Named turns come first, each shown by rows before and after it. Which turns, in which order, take the first row of each pair that follows to the second? Write the first one first, as in the answered first pair.
turn gol:
[  6  12   3  -3   1   9   3  17   0  -4 -19  10   0  -1  -2   4   1   2
  -9  -4  15  11   8  -9  17  11   1] => [  8  11   3  -1   0  12   1  17  -5 -10 -23  10   0   1  -2   2   3  -4
  -7  -6  11   9   3  -8  19   8   3]
[ 0  2  2  0  1  2 -2  6  0  2 -1  3 -2 -2 -4  0  1  2 -1 -2  1  3  3 -3
  2  0  1] => [-1  2  2  1  2  2 -4  7  0  0 -2  3 -1 -1 -3 -1  0  0 -1 -3  0  2  1 -3
  2 -1  0]
[  3  11   7   0   1   8  -2  26  -6  -8 -31   5   2  11   1  -3   3 -13
   5  -5 -11   4   2  -6  26   4   3] => [ 11   4   3   2  -2  18  -9  19   0  -9 -34   7   1  21   0  -7  13  -6
  11  -4  -4   2  -1  -5  10   1   3]
[-4  1  0  2 -2  7 -2  9  3  8 -1 -4  4  0 -3  7 -2  4  2  3  1  2  1 -3
  4  6 -3] => [-4  2  1  3 -2  7 -2 11  1  6 -3 -5  5 -1 -2  7 -3  2  3  4 -1  1 -1 -3
  7  6 -2]
turn kupe:
[ -2   4  -5   5  -9   6  12   8   3   5   5   0   0 -16   2   0   1  -6
  -4  -2   2   3   0   2  -6  -3  -1] => [ -3   6  -3   6  -9   6   8  10   1   0  -1  -4   4  -8   3   0   7 -13
  -1  -3  -7   2  -4   4   1  -2   2]
[-12   3  -1  10 -17 -17  -1  -8  -2  -7  21 -15   4   3   9   7 -10  -9
  -1  12 -21  -2   4  11   9  -9  10] => [  8  -5  -8  17 -22   9 -15  -6  -6 -14   3   0  -7  14   2  -5   0   1
  13   3  -2 -13   0   3 -16 -19   8]
[ -2   9   5  -1   2  -5  -5   8  -1  -4 -11  -4  10  10   3   4  11 -10
  -2   1 -15   9   1   3  22   8   9] => [ 15  -1  -4   2  -2  16  -7   7   3   2 -15  13 -10   6  -4  -5   5  10
   2  -4  19   1   7  -6  -9   0   0]
turn mes:
[  1   9   1   1  -8  -4  -6  -1  -1  -2  -8   1   5  13   4  -2   2   6
  -2 -10   6  18   9   1   1  -3   4] => [ -3   9   1   3  -8  -7  -6  -2  -7  -6  -7  -3   7  10   5  -1   0  -2
  -3 -11  -3  16   5   4   7  -3   6]
[  4   5 -10  -8   3   9   6  -3  -3  -1   3   9 -12 -17  -6   9 -13   3
  -5   7  14  -2  10  -3   6   5  -6] => [  8   8  -7 -11   2  11   3  -3   7   3  -1   9  -5  -2  -5  11  -2   9
  -3   9  13   4  16  -3   6  13  -3]
[ 11 -10  10  -5  -1  14  -3  14   6   2 -12  -8  -5  18   0   9  13  -1
   0   0   2  -6  14  -3   1  -3   8] => [  3  -9  12  -3   0   7  -3  15  -1  -3 -10 -14  -2  15   3  10  12 -11
  -1  -1 -10  -9   8   1   9  -4  11]
[ -5   8   6  -1   7  -6  14  -8  18  24   6 -10  14  18   6  10  11  17
 -12  16  -7  16  14   1   2  23   2] => [-18   9   7   2   8 -19  14  -9  -1  14  12 -18  15   6   9  10   3  -4
 -14  14 -25   8   0   8  16  15   5]
Now pairs of rows:
Between the rows of a pair lie two turns.
[  3  -5   3  -5  -3  11  -1  -2 -13  -4  -7  -3  -1  -9   1  -1 -10   4
   0  -1   3   5  -2  -4  -7 -14   6] => [  7  -4   5  -9  -3  14  -1  -4  -1   1  -8  -3   5   1   2   1  -1  11
   2   2   7  11   4  -4 -10  -9   8]
gol, mes
[  4  -7  -6  -3   4   4   0  -2  -7  -4  -7   7 -10  -6  -6   0  -8  -4
  -5  -1   7  -9   2  -2 -19  -9  -5] => [ -9   1   1  -8   8 -13   5  -2  -5  -4   0  -5   3  -7  -1   9  -8 -16
 -10   4 -13  -1   3   4   3   0  -1]
gol, kupe
[  9   7   8 -10   1  -4   7   2  12   3  -3   6   8  -1   2 -18  -7  16
  -3   6  10  13  11 -12  -3   7  -1] => [ -3   9  10  -5   3 -15   3   3  -6 -11  -4  -4  14  -4   5 -16  -8  -6
  -4   5 -15   8  -5  -6  15   1   6]
kupe, mes
[-14   0   4  -1   3 -19  11  -1  -1   2  19  -9   3 -16   4   5 -14  -7
  -7   5  -9   3  -1   8  10   4  -3] => [  6  -8  -1  12  -6  11 -14   3 -15 -16  -9   4  -6   4  -2  -9   4 -10
  12  -7  -1 -10 -15   1  -7 -11   1]
kupe, mes
[  2   2  -5 -11  16   6   1 -24  -7   8   3   1   2  -2   1  -1  -7  -8
  16  -8  20  -7  11  -2  -2  -3   4] => [ -3   7   0 -10  17   0  -1 -20 -10   3   1  -6   9   2   3   2  -4 -18
  14  -9   6  -4   8   0  11  -1   9]
gol, kupe
[-5 -5  1  3 -6 -1 -1 -1  7 -5 -5 -9 10 10  6 -3  7 -7  6  1 -7  7  0  1
  5  5  1] => [ -9  -8   0   5  -5  -4   0  -4   0  -7  -2 -11   7   2   5  -5   1 -11
   4  -1  -9   3  -6   3   5   0   1]
gol, mes
[-11  -3  -1  -2  -2 -12   6  -6 -14  -8   7  -9   4  -6   1   3  -4 -12
  -1   3 -20  -8 -15   9  11  -7   3] => [ 11  -9  -8   0  -6  15  -5  -6  -4  -5  -8   8  -6  11  -6  -7   9   9
  10  -1  10 -10  -6  -1 -18 -11  -2]
kupe, mes
[ -3   7  -2   1   0   3  -5   6 -14  -5 -17   9  -2   1   0  -9  -4 -11
   6  -8   3  -4  -9  -6  13 -10   4] => [  2   7  -4  -7   1   3   4   4   6  12 -10  14  -4   1  -1  -6  -6  10
   0  -3  21   4   9  -9   3  -1  -3]
kupe, mes
[  1   4   0  -3  -3   2  -9   0   0  -8 -10  -6  11  15   4   1  14  -4
   8   5 -13   6  -1   0   1   3  11] => [ -3  -3  -6   2  -1   2  -5   0 -19 -14  -3   1  -7 -10   0  -4  -9  -7
   4  -2  -4  -8  -9   0  -7 -11   3]
mes, mes
[-2 15  7 -5  3 -7  7  8  0  4 -2 -1  6 -1  2  5 -4 -5 -5  3 -6 13  8  0
 16 11  4] => [ 11   3  -1   2  -2  14  -3   7  -6   0 -10  13 -10   0  -5  -6  -5   3
   3  -5  14   1   4  -5  -8   0  -2]
gol, kupe
[ -4 -13 -12   1   8  -9  -3 -10  -2  -6   6  -6  -4  -3   2   2 -12  -6
  -2  -1  -6  -9  -2   7  -9  -5  -1] => [ -6  -8  -8  -1   9 -14  -3  -9   2  -4   6  -9   2   2   4   5  -9  -8
  -3   2 -14  -4   1   8  -1   0   2]
mes, kupe
[ -4   6  11  -4   1  -5  -2   1  12   2  -2 -12  19  20   7   7  20  -9
   8   7 -26   9  -2   6  18   7  10] => [ 10   1   3 -10   2   8  12   2  25  22   2  10  -5   1  -1   4  -1  24
   0   6  20  12  20  -7  -7   8  -6]
kupe, gol
[ -3  -8   3 -13   5 -10   8 -21   9  18  12  -8  -2  -4  -6   1   4  18
  -8   9   1  -5   0   3   2  -2  -5] => [  7 -13  -2  -7   1   7  -2 -20   4  11  -1   0  -8   6  -9  -6  12  19
   0   5  10 -10  -4  -2 -10  -8  -5]
kupe, kupe
[ -6 -13   5   7   2  -4  -7  -8   9  -5   7  -6   7   7   1   6   8  -1
  -3   5 -20   0  -8   3  -3   2   6] => [ -6 -13   6   4   3  -6  -3  -9  15   0  11  -5   7   6   1   7   7   5
  -5   7 -15   4  -2   3  -5   5   4]
gol, gol
[  7   3  -9  -8   4   8  13  13  -3   9  -6  12  -8 -10   0  -3 -17  -1
  -8  -6  15   2   3 -14   4   0  -3] => [  5   3  -7  -3   1   6  -1  12 -13  -6 -14   3   4   8   3  -3   1 -20
   0  -8  -9  -3 -13  -9  14  -3   6]
kupe, gol
[  5   6  -2  -4  -3  -4  -1   3  -7 -11  -9  -6   3  -1   7  -1  -8 -16
  -2  16  -7   5  -3   4  20   2   1] => [ 10   1  -7  -1  -5   3   0   3 -14 -11 -11   1  -8 -10   4  -5 -16 -12
  -1  12   6  -2  -5   0  11  -7  -4]
mes, kupe
[ -3  -4  -5   8   1   7   0   4 -16 -11  -6   1 -11 -10  -7  -6 -11  -9
   8  -7  -6 -10 -12  -4   4 -13  -5] => [ -8   0  -2   5   2  -1   3   4 -16  -9  -1  -3  -6 -12  -4  -2 -12 -13
   5  -5 -13  -8 -11   0  11 -10  -4]
kupe, kupe
[-1  2 -1 -5 -2 -7  3 -2 12  6  8 -2  9  9  3 10  3  3 -7 -1 -2 11  4 -1
  4  5  0] => [ 4 -2 -4 -6 -3 -1  3 -3 15  7  8  4  2  7  0  5  0 10 -6 -3  9  8  5 -5
 -5  4 -3]
kupe, kupe
[ -2   6   3   2   4   1  12   3  -6  -1   3   4  -8 -14  -7  -2 -16  -4
  -4  -4  11  -2   7  -8   2  -7  -6] => [  6   5   2   3   2  11   7   3   0   0  -4   8  -9  -4  -9  -6  -8   2
   1  -5  17  -1  11 -11  -4  -6  -6]
gol, mes
[  0  -3   5  -4  -4  -8 -14  -4   4   0  17 -12  -7  11   3  -6  11   8
   3   8   1  -4  -1  13  -8   2 -12] => [ -9   3   9  -7   1 -15  -7   0   0   2  20 -14  -5   1   4  -3   1   3
  -4   8  -4   1   3  12   7   6 -11]
gol, gol
[ -6 -10  -1  -4   0  -2   0  -4  -2   8   2  -1   1   4   4   3 -10  10
  -4   5  11  -2 -11   5  -9  -7  -3] => [-11  -6   3  -4   3  -7   3   0  -8   6   1  -3   1  -1   5   4 -15   4
  -7   4   6  -2 -11   4   1  -7  -2]
gol, gol
[  2  -9 -15 -13  -5   0 -20   1   0   5  15   1 -11  -6   2 -11  -6   2
   2  -2   4 -21   7  15 -15 -19 -14] => [ -6  -5  -9 -13  -4 -12 -21   0  -3   0  18 -10   0  -3   6  -7  -2 -12
   2   2 -18 -19   1  22   0 -16  -8]
kupe, gol
